In the rows, zero is written as 128.
The rows of X fall into 4 groups, and each row is roughly a mix of its group's hidden directions; one row fits no group.
X, 155 rows:
[[144  84 133 120 176 159 137 170 125 137  99]
 [109 138 103 180 142 149  96  83 136 135 104]
 [142 128 122 110 132  80 154 114  94 154 180]
 [173 142 122  98 146 126 112 152 111  96  77]
 [ 93 113  77 116 145 183 130 127 112 110 140]
 [ 83  85  98 125 123 138  85 108 103 129 149]
 [158 101 121 167 148 125 126 124 160 186 139]
 [113 173 135 160 158 155 128  98 119 128 176]
 [120 150 144 117  76 148 154  69 121 129 120]
 [107 120  98 118 129  94  70 115 166 142 106]
 [145 124 177  97 100 108 167 164 148 137 132]
 [161 117 109 142 131 170 171 146 112 174 115]
 [100 172 118  91  76 127 152 121 102 132 120]
 [114 151 123  89 108 196 133 147 106 128 139]
 [124 168 101  85 143 160 126 114 129  87 157]
 [108 100 179 122 177 123 109 154 153 117 119]
 [ 96  73  81 121 117 115 160 137 143 119 113]
 [111 140 120 161 148  88 133 125 121 196 130]
 [132 127 144 112 111 152 103 142 143  68 174]
 [176 175 152 114 139 132  89 138 104 126 106]
 [146 104 123  73 126 125  83 104 133 137  89]
 [169 151 132 151 162 146 118  90 133 147  83]
 [158 171 115 102 157  80  92 131 116 119 126]
 [112 124 106 175 154 139 122 155 154 115 181]
 [166 105 136  86 112 115 126  97 135 180 111]
 [156 149 163 106 144 121 121  80 105 131  82]
 [109 164 117 105  77 142 169  98 111 123 145]
 [131 143 104  79 128 145 180 163 138 147 146]
 [148  92 137  89  87 112 123 108 116 177 136]
 [153 124 124 129 145  91  82 161 122 173 103]
 [155 164 158 149  73 104 119 131  99 110 126]
 [124  52 126 115 127 117 120 148 106 144  96]
 [152 160 104 152  93 144 135 100 141 164 170]
 [100 121  91 148 178 156 171 117 142 138 135]
 [126 130  87 108  79 110 161 138 137  87 105]
 [131 105 127 115 102  86 118 130 146 195 122]
 [134  95 137 146 165  81 110 125  98  99 161]
 [138 126 122 199 121 141  90  96 144 126 137]
 [ 85 142 114 110  83 138 134 183 115 112 119]
 [170 167 174 133 134 125 139 141 143 147  84]
 [139 111 187 138 144 137 123 147 163 159  92]
 [ 95 152 188 143 104 157 106 116 130 121 153]
 [128  83  80 118 130 121 109 130  71 132 139]
 [113 183 159 166 110 152  95 120 112 134 141]
 [187  91 138 117 119 132 108 126  93 166 125]
 [ 83  77 124 130 160 141 127 119 122 136 175]
 [178 112 133 160 120 118 108  79 137  94 111]
 [135  58 126 158 124 100 148 132 119 159 119]
 [139  54 134 154 116 109 152 129 102 143 129]
 [155 146 138 144  70  85 141 120 158 138 111]
 [126 158 111 151  78 120 161 122 165 125  90]
 [139 104 158 131 188 135 117 132 134 179 142]
 [146 152 117 108 110 107 177 181 141 155 127]
 [133  88 145  69 113 109 101 140 104 144 106]
 [155 128 138  77  98 142  77 119 122 122  98]
 [ 92 128 117 153 161  98  95 161 145  95 103]
 [116 148 118 177 167 103 128 110 148  81 139]
 [ 77 133 138 108 172 106 144 165 113 123 101]
 [134 119 119 134  74 109 117  87  91 132  89]
 [122  85  97 115 143 115 173 139 169 151 106]
 [ 99 157  86 153 141 157  94 125 163 102 117]
 [160  87 136 176 134 137  83 112 149 113 128]
 [137 128 132 150 112 166 189 124 106 145 166]
 [ 79 153 122 123 149 112 177 159 149 106 116]
 [106  85 138 127 128 123  72 111  91 158 136]
 [ 84  57 117 120 134 133 140 117 152 118 120]
 [164 142  82 154 156 117 144 143 119  79 133]
 [146 106 186 113 118 131  99  96 136  94 104]
 [178 140 103 169 107  95 160 128 143 115 145]
 [153  87 170 112 162 123 118 139 153 117 169]
 [120  98 153 104 155 123 146 179 126 170 153]
 [120 144 136 130 189 117 155 165 144 140  90]
 [ 96 100  73 167 134 141 126 101 153 140 142]
 [168 126 105 109 165 108 134 120  93 124 179]
 [149 130 151  66 119 134 146 118 129 117 181]
 [191 142 177 117 141 102 128 144 139 126 109]
 [177 101 155 120 129 159 141 150 171 137  99]
 [117 157 116 166 121 129 168 104 142 144 183]
 [134 132 154 146  76 146  91  82 134 104 130]
 [149 147 154 151 104 103 178 118 151 152 163]
 [137 125 130 142  73  66 149 120 145 141 142]
 [129  99 104 151 132  71 140 160  99 142 100]
 [147 111 136 102  98 148 158 138 118 194 126]
 [139 149 172 148 168 145 116 127 143 183 137]
 [115 115 196 130  91 135 112 123 147 114  97]
 [ 86 137 101 145  76 154 146 102 144 156 132]
 [107  89 139 153 147 153  92 132 111 172  96]
 [105 114 120 106 183 153 100 134  81 117 140]
 [159 153 136  99 115 118 111 183 106 130  87]
 [ 88 105 109 139 141 125 169 123 102 107  77]
 [140  83 125  84 137 102 177 132  99 130 119]
 [138 133 119  93 142 146  86 146 120 108  67]
 [146 188 153 155 117 156 118  89 140 140 140]
 [115 137 120 182 129 118 120 118 145 155 189]
 [155 127  76 127  76 107 163 131 112 136 120]
 [127 138 105 142  81 165 105 105 124 155  83]
 [169 153  94 181 159 146 135 133 123 105 119]
 [149  94 117 121  90 186 127 135 116 154 102]
 [130 106 145 142 142 104 149 165 110 180 168]
 [ 93  67 138 169 104 114 121 108 129 125 112]
 [138 112 120  75 108 159 131 130 125 185 110]
 [155 139 159 100 101 135 114 136 145 140  64]
 [165 111 158  73 145 137 144 137 136 113 169]
 [ 87 137  79 158 125 152  94 125 116 122  93]
 [173 120 123 136 144 145 168  68 139 145 128]
 [124 145 149  88 131  82  80 153 137 127 100]
 [154 117 151 124 121  99 136 117  90 111 192]
 [ 99  94 127 140 165 130 168 117 116 106  79]
 [ 74 123 136  76 141 118 110 126  87 129 139]
 [ 99 131 179  91 163 117 135 157 150 135 153]
 [141  69 135 114 153 146 172 127  93 135 115]
 [128 165 147 169 114 100 164 150 140 159 159]
 [126 163 125 151  91  75 149 120 162 105 133]
 [ 80 117  80 118 131 141 121 113 108 100 169]
 [152 136 125 158 134 113 106 130 152 193 161]
 [156  99  77 165  94 116 123 124 121 164 127]
 [118  59 134 129  93  96 140 125 127 104 107]
 [ 78  98 140  82 111 117 129 125 103 162 147]
 [134  75 152 114 137  96 100 140 112 122  80]
 [145 130 124 142  90 107 128  71 132 136 178]
 [111 166 118 106 134  79 131 132  77 150 109]
 [128 177 125 138 107 116 127 134 150 111  62]
 [ 95 172 154  75 143 118 146 137  98 132 119]
 [ 86 115 101 145 147 129 107 178 149 140  92]
 [154 118 204 108 146 127 131 134 144 151 143]
 [109 158 115 145 119 173 116 129 142 109  67]
 [147  81 152 122 136 109  97 129 122 133  68]
 [ 76 109 120 135 184 125 140 156 136  99 139]
 [127 181 122  74 121 169 113 126 142 143 123]
 [135 131 134  88 181 148 132 165 113 103  96]
 [161 176 102 103 115 106 136 124 115  78 128]
 [ 82 166 106 126  89 158 114 140 120  92 122]
 [105  68 110 143 128 112 150  90 132 113 160]
 [108  78 116  84 110 117 130 121 109 173 145]
 [ 97 114 159  93 127 153 154 122 127  77  97]
 [104 135  83 155 135 148 139 130 170 177 121]
 [131  98 134 147  77 122 102 175 126 156 102]
 [121 153 144  95  87  92 118 134 118 179 148]
 [164  96  93  87  96 115 108 134 115 100 110]
 [ 74 155 166 138  99 114 102 101 114 114 116]
 [124 120  73  89 156 125 163 164 131 138 142]
 [135 134 156 171 146  75 129 130 122  80 138]
 [104 145 108 128 186  95 109 117 164 111 109]
 [120 141 127 125  83 126 144 153 161 125  65]
 [162 139 117  87 105 132  91 177 140 150 115]
 [183 171 138 123 165 137 109  95 139 133 114]
 [ 82 159  86 137 118 137 170 134 109 103 147]
 [155  93 151 127 124  62  93 133 128 114 129]
 [ 68 100 121 138  86 112 121 161 126 111 143]
 [108 124  63 157  89 130 132 158 121 126 142]
 [ 98  87 129 179 105 110 155 118 149 157 125]
 [172 164 143 109 158 122  92 126 122 150  88]
 [128  94 156  86 108 117 125 173  92 149 112]
 [114 179  82 143 155 150 148 160 140 145 133]
 [ 83  89 146 102  87 107 118 163 124 110 128]]

In each list below, one row fits none of the groups, and each other row fits one group, some only roughly. Which row is it?
    z_703: [ 50 148 142 129 136 115 150 148 146 132 121]
    z_773: [121 113 160 140  66 116 117 157 166 144 138]
    z_128: [ 90 112 116  88 164 116 148 106 110 136 173]
    z_549: [168 121 144 124 113  81 156 137  97 170 142]
    z_921: [132 124 159  96 107  71 100 119  91 141 128]
    z_965: [134 117  64 169 121 120 134 154 118 164 124]
    z_215: [131 172 158 115 139 106 112 183 141 126  93]
    z_592: [170 151 108 144 154 128 129 121 145 189 105]
    z_389: [ 92 145 122 150 170 170 120 122 146 169 149]
    z_350: [ 92 181 131  94 104 148 162 109 135 126 149]
    z_394: [133 109 114 151 101  96  69 126 157 130  95]
 -> z_773
    z_627: [116 127 116 142 117 194 146 123 104  94 162]
    z_536: [127  90 156  90 128 145 127 160  81  99 114]
    z_555: [184 134 166 147 152 114 171 111 125 123 113]
    z_69: [129 118 129 151 116 128 149  64 114  89 163]
    z_846: [ 85 112 138 136  85  84  98 146 114 153 115]
    z_736: [128  77 124 138 147  87 111 133 105 132 179]
    z_582: [128 144 158 145 128  86  95 147 115  69 127]
    z_474: [136 156 105 143 163  95 104 146  85  94 147]
    z_743: [142 132 173  86 116 125 153 173 117  99 106]
    z_914: [ 66 108 125 147  92 134 106 106 141 161 118]
 -> z_743
    z_194: [115 138 194 168 152 120 149 111 128 152 138]
    z_175: [114 146 180  97 157 137 117 141 152 149  86]
    z_76: [128 152 130 124 151 153  66 120  83 107 136]
    z_33: [154 166 117 119 165 152 135  81 166 115 137]
    z_140: [ 60 131 168 107 109 112 135 145 136 129 152]
    z_232: [147 148 170 166 126  79 148 126 125 165 134]
    z_106: [152  92 164  98  97  88 129 129 158 129 151]
    z_470: [133 143 127  79 113 114 119 116  79  95  90]
    z_881: [143 115 114 108 167 157 155 145 118  71 106]
    z_96: [111 138 195 137 135  97 101 123 138 160 107]
    z_717: [138 178 147 103  92 121  96 110 124 162 102]
    z_428: [139 166 152 117 186 122 173 138 137 121 114]
 -> z_194
    z_705: [153  91 173 104 139 138  86 135 153 103 107]
    z_795: [178  96 117 157 136  85 113 112 106 132  99]
    z_837: [143 112 164 123 139 104 126 121 145 106  58]
    z_425: [182 189 133 108 131 123 125 157 116 139 123]
    z_433: [118 133 104 148 190 125 134  91 149  93 118]
    z_248: [132 158  65 151 128 123 132  81 129 105 135]
    z_14: [137  99 133  78  94 173 120 123  89 131 128]
    z_767: [129 117 110  76 173 142 108 137 104 103 161]
    z_575: [113 133 163 126 133  78 101 164 105  87 128]
    z_210: [ 94 134 129 100 156  80 155 125 131 163 163]
    z_539: [ 92 138 116 123 159 161 154 142 160 171 157]
    z_459: [110 132 137 141 102 103  76 148 118  72 128]
 -> z_837
    z_646: [102 168 142 105 151  87 146 165 138 162 133]
    z_20: [138 148 117  98 121 196 122 102 110  99 140]
    z_992: [102  82  96 121 157 130 136 120 143  99  80]
    z_651: [128 131 141 167 179 151  87 137 107 126  94]
    z_4: [136 128 120 135 167  83  87 157  97 105 147]
    z_200: [ 96 163 158  94 136 110 122 133 101  86 159]
    z_737: [127 110 108  92 162 117 117 173  85 138 156]
    z_832: [134 122 176 164 144  91  83 118 123 152 114]
    z_139: [101  82 111  87 116 172 109 115 111 127 149]
    z_892: [ 68  96 152 130  83 136 130 134 136 100 124]
    z_793: [187 131 149 108 141 173 122 124 108 150 101]
    z_90: [105 110 120  98 130 173 162 165 105 164 132]
    z_218: [141 153 127  80  93 168 114  92 116 125 154]
    z_823: [107 154  80 184 133 131 123 142 105 157 133]
    z_379: [151 127  83  94 179 136 147 138 148 158 118]
 -> z_992
    z_498: [123 131  79 146  96 171 115 104 157  96 129]
    z_752: [142  91 128  76 158 133 110 136  89 113 158]
    z_897: [107  81 128 112 146  97 182 124 105 135 106]
    z_344: [106  92 152 108  88  83  96 153 117 136 123]
    z_649: [170 124 128  93 154 142  81 133  97 153 151]
    z_817: [ 75  80 153 147 155 118 157 126 137 122 112]
    z_984: [ 72 110 126 142 136 145 137 128 106 187 113]
    z_859: [110 129 168 127  92 129 138  75 113  97 159]
    z_760: [130 174 126 126  87 172 150 122 122 154 163]
    z_637: [ 98 152 146 179 135 174 118 107 134 160 127]
    z_558: [112 144 153  87  88 110 116 139 120 132 184]
    z_657: [ 69  93 148 119 129 146 120 137 147 170 107]
    z_246: [158  77 128 111 102 163  90 110 119 154 132]
    z_24: [131  85 160 118 122 155 153 122 163 157  86]
 -> z_649
    z_51: [130  66 151 128 122 156 134 138 173 145 104]
    z_54: [126 104 137 126 104  78  91 129 111 160  86]
    z_613: [126 174 109 146 138 157  77 120  91 110 118]
    z_378: [108 135 111  93 165 152 111 177 101 138 155]
    z_46: [145 140  94 127 119  91 161 100  85 163 141]
    z_390: [109 147 114 173 134 145 137  84 176 144 108]
    z_324: [133 170 148 108  78  78 146 120 139 139 128]
    z_952: [162 124 161 164  98  91 157  97 148 138 130]
    z_471: [142 111 111 182 139 100  85 114 108 138  95]
    z_857: [138  75 113 151 171 127 141  93 122 101 105]
    z_608: [149 193 143  92 130 116 134 157  99 131 117]
    z_831: [ 87  94 163 160 129 109 109 139 156 160 106]
 -> z_608
    z_104: [111  75 119 114 158 115 161 153 123 125  83]
    z_365: [155 142 150 162 158  88 143 145 100 169 117]
    z_979: [183 129 160 137 135  83 129  87 132 114 119]
    z_40: [147 134 184 115 104  88 125 170 109 124 115]
    z_586: [110  88 105  94 124 115 167 179 140 131 144]
    z_997: [137 145 173 107 110  79  97 163 118 111 121]
    z_940: [149 142  69 123 102 103 172 128 140 111 109]
    z_755: [ 98  72 152 133 143 143 146 158 163 145 109]
    z_434: [127 135  94 167  87 131 145 156 172 157 132]
    z_934: [ 78 120 120 156 115 133 146 142 158 179 103]
 -> z_434
    z_429: [123 173 144  96 117 133 176 135 162 101 151]
    z_229: [148 116 152 106  93  96 139 186 109 133 106]
    z_548: [123 137  98 148 107 133 141  80 172 103  91]
    z_942: [128 108 139  91 179 146 173 131 138 117  94]
    z_87: [130 186 106 109 101 136 146  98  93 118 103]
    z_486: [116 122  89 143  95 125 100  88  96 142 167]
    z_505: [ 92  89 158 116 125 136 136 167 174 138 150]
    z_879: [100 117 140  87 129 151 171 153  91 149 154]
    z_319: [144 148 131 109  81 136 111  93  91  84 134]
    z_98: [104 114 140  99 163 194 127 136 125 148 107]
    z_401: [124 133 118 110  90 163 177 124 168 122 160]
    z_898: [125  81 105 165 111  99 164 149 133  94 139]
    z_61: [109 146 128 102  82 129 127 134  89  83 162]
    z_735: [158 129 147 100 115 126 174 108 117 182 149]
 -> z_898
    z_436: [ 55 153 163 128 113 131 138 130 147 133 147]
    z_431: [129 173  73 122 143 132 122 158  94 105 144]
    z_406: [131 104 138 101 141 103 136 115  84 101  72]
    z_701: [164 167 138 105 139 115 141 188 112 148 137]
    z_475: [124 113 110  92 137 129 170  97 154  95 170]
    z_977: [133 139 154  90 186 102 152 116  95 138 121]
    z_825: [170 149 113 115 169 142 143 154  76 117 131]
    z_527: [114  87 168 123 115 172 121  78 131 121 133]
    z_916: [135  85 107  90 136 183 117 108 113 133 104]
    z_192: [121 171 153 120 143  77 142 163 146 161 128]
    z_386: [ 78 153 112 132 114 177 118 114 128 146  87]
    z_600: [ 72 132 153 123 144 130 109 160 132 108  80]
 -> z_527
